50 stands for zero in the data rows.
Here are some numbered points:
ndarray[72 31 69 45 31 45 99 40 39 45 31 43 48 31 94 38 31 38 60] 0
ndarray[31 60 41 31 55 31 31 51 37 75 80 41 62 53 47 50 64 56 43] 1
ndarray[89 70 99 99 65 99 84 72 53 73 56 82 90 31 68 34 34 31 99] 2
ndarray[37 86 31 31 52 44 31 57 31 61 92 81 31 89 63 58 43 31 68] 3
ndarray[99 62 32 71 76 31 31 42 58 31 31 65 70 33 59 36 31 69 48] 4
ndarray[69 56 37 48 31 31 31 41 45 52 51 56 57 32 39 56 48 41 38] 5
ndarray[31 39 92 32 31 32 83 34 34 51 49 58 35 77 77 31 55 68 32] 6
ndarray[36 54 39 58 43 43 56 55 65 32 39 58 37 31 59 53 31 59 45] 7
ndarray[86 72 76 75 36 99 64 67 90 66 53 94 92 50 31 60 93 35 95] 8
ndarray[34 45 40 42 43 31 42 30 46 46 44 70 31 48 55 35 36 71 38] 9
ndarray[63 84 33 35 46 36 60 30 31 37 69 81 50 80 42 52 36 54 54] 10
ndarray[38 31 31 44 54 46 59 64 58 40 55 49 73 31 46 48 70 72 66] 11
ndarray[53 99 37 78 69 39 31 51 31 31 80 99 33 96 32 73 46 68 84] 12
ndarray[87 31 36 58 99 87 36 30 31 66 46 75 66 54 40 69 96 74 40] 13
ndarray[66 31 40 42 72 39 42 30 31 45 31 31 52 31 65 31 31 31 47] 14
ndarray[78 64 90 62 31 86 99 68 57 31 31 51 64 32 75 37 31 31 99] 15
ndarray[48 31 69 31 31 39 61 67 63 62 88 31 98 44 42 31 34 63 62] 16
ndarray[31 55 41 54 79 55 38 54 57 42 47 31 50 56 35 54 51 55 32] 17
ndarray[31 31 96 31 31 45 83 64 43 63 57 31 67 53 53 31 38 57 55] 18
ndarray[31 57 31 58 77 48 44 54 57 31 51 56 31 41 31 99 99 99 43] 19
ndarray[70 65 64 49 31 31 45 30 38 89 89 81 53 50 81 36 46 87 44] 20
ndarray[31 41 38 44 64 46 56 61 31 31 36 52 51 53 52 35 43 49 32] 21
ndarray[53 44 31 60 51 31 31 71 40 31 31 44 31 43 56 71 34 51 45] 22
ndarray[35 76 33 35 50 44 50 45 46 39 58 52 50 31 34 64 40 53 43] 23
ndarray[35 35 31 57 80 66 62 44 59 50 32 43 52 45 69 38 31 31 43] 24
ndarray[46 69 31 65 81 34 43 40 31 31 31 40 31 46 31 81 67 79 41] 25
ndarray[51 51 45 60 58 61 31 65 37 78 75 31 59 51 44 55 63 31 32] 26
ndarray[39 31 43 79 37 46 31 92 47 50 74 41 60 31 52 31 51 52 63] 27
ndarray[52 48 56 31 31 31 56 30 33 56 31 40 42 32 60 35 47 50 32] 28
ndarray[53 31 57 31 35 43 58 45 35 67 55 31 59 40 56 48 58 54 32] 29
ndarray[44 52 31 48 60 32 50 32 68 31 31 49 31 33 54 37 31 47 45] 30
ndarray[58 31 42 31 40 44 45 30 46 31 31 41 32 54 40 53 43 44 32] 31
ndarray[31 47 34 31 47 32 81 56 77 40 95 32 80 79 36 31 69 53 77] 32
ndarray[61 54 31 31 64 50 47 30 31 52 36 99 60 61 65 31 52 68 50] 33
ndarray[56 44 38 50 52 31 38 43 41 37 31 64 34 53 61 31 31 43 34] 34
ndarray[31 75 36 50 36 31 56 30 50 31 31 52 39 38 31 62 58 71 43] 35
ndarray[58 31 38 93 55 50 31 65 31 47 57 33 31 85 69 59 45 31 35] 36
ndarray[64 56 44 31 32 31 46 30 40 57 56 61 52 45 71 33 34 70 34] 37
ndarray[73 38 94 70 36 75 73 54 34 70 45 31 61 31 72 38 31 31 74] 38
ndarray[80 31 48 32 31 31 43 30 52 60 40 55 64 59 94 31 31 39 39] 39
ndarray[63 36 35 46 50 41 31 48 33 76 99 32 72 76 55 51 64 53 32] 40
ndarray[38 62 31 51 61 46 58 57 66 31 48 80 32 76 49 40 31 54 42] 41
ndarray[86 41 82 62 33 44 56 30 58 85 65 64 31 63 84 58 36 51 35] 42
ndarray[31 31 50 75 61 50 80 39 90 42 57 37 65 63 83 31 31 61 55] 43
ndarray[59 91 32 31 31 53 51 30 77 31 38 82 44 40 31 36 31 85 44] 44
ndarray[56 54 31 49 79 69 38 69 81 34 38 39 78 38 37 43 31 37 37] 45
ndarray[31 69 43 58 68 54 41 64 52 47 56 48 60 54 31 91 99 36 42] 46
ndarray[31 54 31 56 68 76 33 67 63 36 35 94 31 65 87 32 34 49 46] 47
ndarray[91 81 87 99 71 99 63 73 36 98 86 71 99 42 59 56 72 31 99] 48
ndarray[49 75 37 65 51 31 47 57 31 44 66 92 34 75 69 34 39 44 59] 49
ndarray[59 57 44 46 31 53 38 35 40 46 46 45 44 40 31 69 67 42 32] 50
ndarray[44 40 54 38 31 31 43 32 41 63 59 76 37 31 61 44 37 77 42] 51
ndarray[52 31 55 52 51 65 31 48 88 40 31 56 40 31 31 70 64 68 34] 52
ndarray[38 65 31 49 64 45 31 99 79 31 65 55 50 54 31 58 52 49 67] 53
ndarray[49 63 59 44 40 50 33 60 36 57 62 41 66 54 31 39 58 51 32] 54
ndarray[45 80 36 61 75 37 58 41 47 51 69 99 42 72 84 31 47 50 47] 55
ndarray[41 94 32 41 31 31 31 49 35 31 47 71 31 36 31 64 45 92 60] 56
ndarray[44 83 67 33 31 34 53 31 46 45 36 67 31 69 44 55 49 63 65] 57
New points follow, each followed by the number of its nearest point above, looking only along the 6 directions in which the numbered points spread most.
ndarray[89 59 51 58 68 75 44 68 31 82 61 87 89 79 41 58 99 31 99] 48
ndarray[44 84 36 67 33 31 31 30 31 32 62 82 31 79 40 76 54 76 82] 10
ndarray[55 99 39 70 62 42 31 40 56 38 68 68 47 96 31 81 48 54 81] 12
ndarray[33 31 60 62 49 54 66 83 62 63 46 31 54 31 59 31 31 37 68] 43
ndarray[50 31 55 79 59 86 42 40 31 59 31 61 47 43 36 52 65 31 46] 4
ndarray[31 31 45 31 46 73 48 73 76 37 41 31 33 53 59 47 31 40 32] 21
ndarray[32 84 31 90 99 76 69 79 99 31 87 40 74 96 66 31 55 92 99] 53
ndarray[48 34 55 39 53 56 48 48 77 56 32 31 64 31 31 47 50 34 36] 11
ndarray[31 53 51 68 72 50 52 33 31 70 63 31 44 67 60 38 52 34 32] 36
ndarray[49 47 35 31 99 59 68 41 70 31 52 63 71 59 74 31 57 91 69] 7
ndarray[33 78 32 31 31 37 32 66 66 31 34 31 31 31 31 68 41 66 32] 35
ndarray[40 31 56 74 56 51 54 94 35 36 51 41 46 46 64 31 31 32 73] 43
ndarray[61 31 78 82 67 38 46 54 31 75 61 61 43 53 74 31 31 33 60] 42
ndarray[31 31 61 69 31 78 51 71 58 78 63 38 47 40 36 46 50 31 46] 27
ndarray[46 32 33 31 53 46 31 91 40 31 60 43 74 47 50 48 50 42 53] 27
ndarray[56 43 36 43 44 52 51 80 81 31 38 38 55 48 44 37 31 31 73] 43
ndarray[31 31 42 66 55 43 48 66 35 67 82 52 46 59 53 36 42 50 39] 27
ndarray[53 50 43 76 31 70 31 60 58 31 31 31 40 31 31 56 60 57 32] 52
ndarray[41 31 59 68 39 38 37 40 31 98 92 54 46 75 82 35 51 40 32] 40
ndarray[92 33 72 31 31 66 31 65 58 45 31 31 87 31 56 34 35 31 39] 38
ndarray[89 35 41 31 31 34 49 34 50 34 31 32 83 31 50 43 46 36 61] 28
ndarray[54 91 87 58 34 34 60 62 98 45 38 34 41 46 31 86 58 60 63] 11
ndarray[39 31 88 31 31 56 99 41 31 47 41 45 43 45 70 31 37 31 81] 0
ndarray[31 39 74 42 46 61 58 75 54 57 34 41 37 52 31 55 61 40 39] 11
ndarray[41 34 45 62 53 54 31 80 31 47 59 70 62 71 65 38 37 37 32] 36
ndarray[42 80 44 52 40 31 31 60 31 31 75 54 41 47 31 76 65 75 61] 23
ndarray[31 41 31 31 75 68 52 86 84 44 69 33 64 68 43 32 44 35 79] 27
ndarray[65 31 60 57 43 51 37 50 66 73 57 44 85 37 50 33 44 31 70] 27
ndarray[31 67 41 68 49 47 57 39 31 50 31 48 31 75 41 96 73 63 82] 23
ndarray[51 36 44 51 49 46 58 40 31 48 33 43 52 55 68 33 31 31 43] 14
ndarray[73 38 87 65 50 93 31 55 44 99 60 82 63 31 31 52 96 39 51] 13
ndarray[53 31 58 78 60 52 82 55 64 36 31 39 52 31 35 41 36 50 55] 45
ndarray[35 42 47 69 55 50 39 44 41 41 36 56 40 57 50 31 31 33 42] 21
ndarray[51 33 77 32 31 74 64 52 68 49 35 49 44 49 31 47 42 40 40] 11
ndarray[35 43 60 37 47 70 65 50 43 64 78 42 65 51 44 31 40 31 55] 27
ndarray[69 44 40 41 48 58 31 32 55 69 65 31 76 47 40 52 70 50 32] 54
ndarray[31 76 31 52 56 56 31 54 33 31 37 33 46 31 31 83 94 61 37] 19
ndarray[36 32 99 85 43 53 99 30 31 71 31 31 31 40 81 32 31 31 57] 0
ndarray[42 31 47 66 32 72 76 76 44 45 34 49 64 31 66 42 50 31 86] 43
ndarray[55 52 51 70 38 55 40 39 57 58 50 69 39 44 85 39 46 32 58] 33
ndarray[75 36 56 31 37 70 60 42 40 42 31 43 75 31 42 31 31 32 45] 0
ndarray[60 31 44 31 53 54 50 41 31 80 43 49 74 33 31 50 72 31 37] 29
ndarray[55 46 41 61 67 73 31 63 56 58 71 46 55 72 32 79 80 36 47] 46
ndarray[86 31 56 33 31 41 40 54 31 55 56 43 83 31 56 31 40 35 61] 29
ndarray[34 77 31 31 61 46 60 30 44 31 48 99 31 64 53 31 51 83 53] 10
ndarray[43 44 40 58 64 56 31 62 52 56 54 34 66 31 53 31 31 50 48] 27
ndarray[49 31 72 49 71 45 36 53 64 75 31 59 31 68 72 31 31 31 32] 14
ndarray[48 78 42 33 40 49 48 45 31 43 47 81 63 44 40 38 46 49 39] 57
ndarray[31 31 31 41 72 41 42 58 31 41 51 31 43 46 56 59 58 50 34] 17
ndarray[50 31 60 31 38 84 44 55 52 73 46 32 51 35 45 56 58 31 32] 29
ndarray[31 64 31 52 97 64 74 81 65 31 62 61 48 75 32 37 31 69 55] 53
ndarray[62 47 63 34 31 67 35 60 38 40 35 70 53 34 31 45 65 31 52] 5
ndarray[60 51 62 31 31 31 57 30 45 81 96 82 49 67 71 38 42 51 39] 20
ndarray[55 39 81 57 33 73 43 45 31 86 63 57 31 55 58 46 43 31 32] 42
ndarray[31 63 57 99 62 39 56 53 54 31 31 42 31 31 31 99 67 68 44] 52
ndarray[75 60 35 31 49 37 31 40 59 31 31 41 62 35 49 50 37 67 44] 31
ndarray[67 50 57 55 48 36 52 30 43 82 85 56 45 70 85 46 41 54 38] 42
ndarray[52 31 55 75 44 51 38 43 49 63 32 50 36 50 50 59 43 31 32] 14
ndarray[34 50 54 31 40 43 56 30 52 47 31 40 37 65 31 59 56 58 37] 23
ndarray[55 46 31 37 40 40 31 76 88 31 37 91 51 31 31 99 99 88 32] 19
ndarray[50 47 99 99 58 41 69 50 47 75 39 41 31 90 78 31 34 31 40] 39
ndarray[64 59 31 34 46 38 43 73 43 42 59 31 77 31 37 48 49 54 54] 11
ndarray[66 99 86 83 39 48 42 36 55 57 68 64 56 57 31 99 76 99 93] 8
ndarray[50 49 31 50 42 39 42 38 40 32 31 31 56 31 46 62 52 33 33] 31
ndarray[31 36 51 57 53 57 71 75 31 41 65 31 72 46 44 31 46 42 54] 27
ndarray[31 43 54 60 52 61 58 54 60 42 48 45 32 83 55 57 31 38 32] 21
ndarray[50 78 32 57 87 62 31 47 69 42 53 70 69 58 51 31 51 80 34] 41
ndarray[61 67 31 56 51 36 31 38 44 62 66 34 80 31 38 60 49 48 37] 54
ndarray[69 36 61 31 41 58 65 59 40 52 66 31 89 40 68 31 34 41 77] 18
ndarray[73 36 39 56 69 92 84 40 44 43 31 37 60 42 51 62 62 31 58] 45
ndarray[53 31 46 65 31 50 67 61 31 46 64 31 55 59 63 52 38 31 43] 27
ndarray[31 32 65 53 50 55 62 57 55 38 68 35 44 69 53 31 37 39 75] 43
ndarray[53 58 57 48 31 31 49 70 41 49 61 61 31 63 71 36 31 31 43] 37
ndarray[45 31 52 50 53 39 61 46 56 76 59 38 57 31 83 31 40 31 64] 43
ndarray[31 72 42 31 63 37 47 44 31 54 62 76 31 67 71 45 52 50 66] 10
ndarray[41 98 31 56 78 31 41 30 33 31 31 77 31 73 31 82 67 92 95] 56
ndarray[31 61 31 44 34 56 55 39 62 31 63 31 31 81 31 83 62 60 53] 23
ndarray[59 38 44 32 50 47 31 53 68 58 41 47 51 36 31 60 71 52 32] 50
ndarray[31 31 69 58 41 54 66 43 31 65 59 58 31 45 82 31 39 34 43] 39
ndarray[47 31 31 50 53 31 35 44 31 36 41 57 45 33 55 49 39 65 41] 31
ndarray[34 31 91 70 31 71 99 30 31 53 31 31 31 58 72 42 38 31 38] 0
ndarray[82 89 46 31 31 40 42 40 31 31 37 58 31 80 34 71 31 39 53] 33
ndarray[95 38 68 73 33 49 65 58 52 64 53 31 83 31 74 35 31 37 90] 38
ndarray[31 67 32 71 75 31 53 39 47 39 39 72 31 59 47 49 31 62 46] 41
ndarray[58 63 35 67 55 31 31 37 55 55 95 43 53 59 42 61 51 50 39] 1
ndarray[71 56 43 31 54 54 81 31 82 41 50 31 84 36 59 31 38 56 92] 43
ndarray[48 55 31 38 82 59 46 42 31 31 58 31 31 55 37 72 74 87 40] 25
ndarray[73 57 46 81 49 51 33 65 52 41 31 31 34 47 58 51 41 31 71] 24
ndarray[72 39 58 56 31 56 56 54 31 55 61 53 46 50 50 37 31 31 68] 42
ndarray[61 53 35 62 99 52 56 51 97 36 41 46 44 81 44 66 31 60 49] 45
ndarray[77 87 42 54 67 34 54 30 63 31 36 76 47 54 54 31 31 51 38] 33
ndarray[74 31 42 57 77 82 46 49 56 33 31 31 49 37 50 36 31 31 59] 24
ndarray[31 47 46 31 47 34 50 39 56 82 59 43 52 52 31 56 62 39 32] 54
ndarray[31 85 31 57 49 31 58 36 53 31 31 40 31 37 31 63 48 74 46] 35
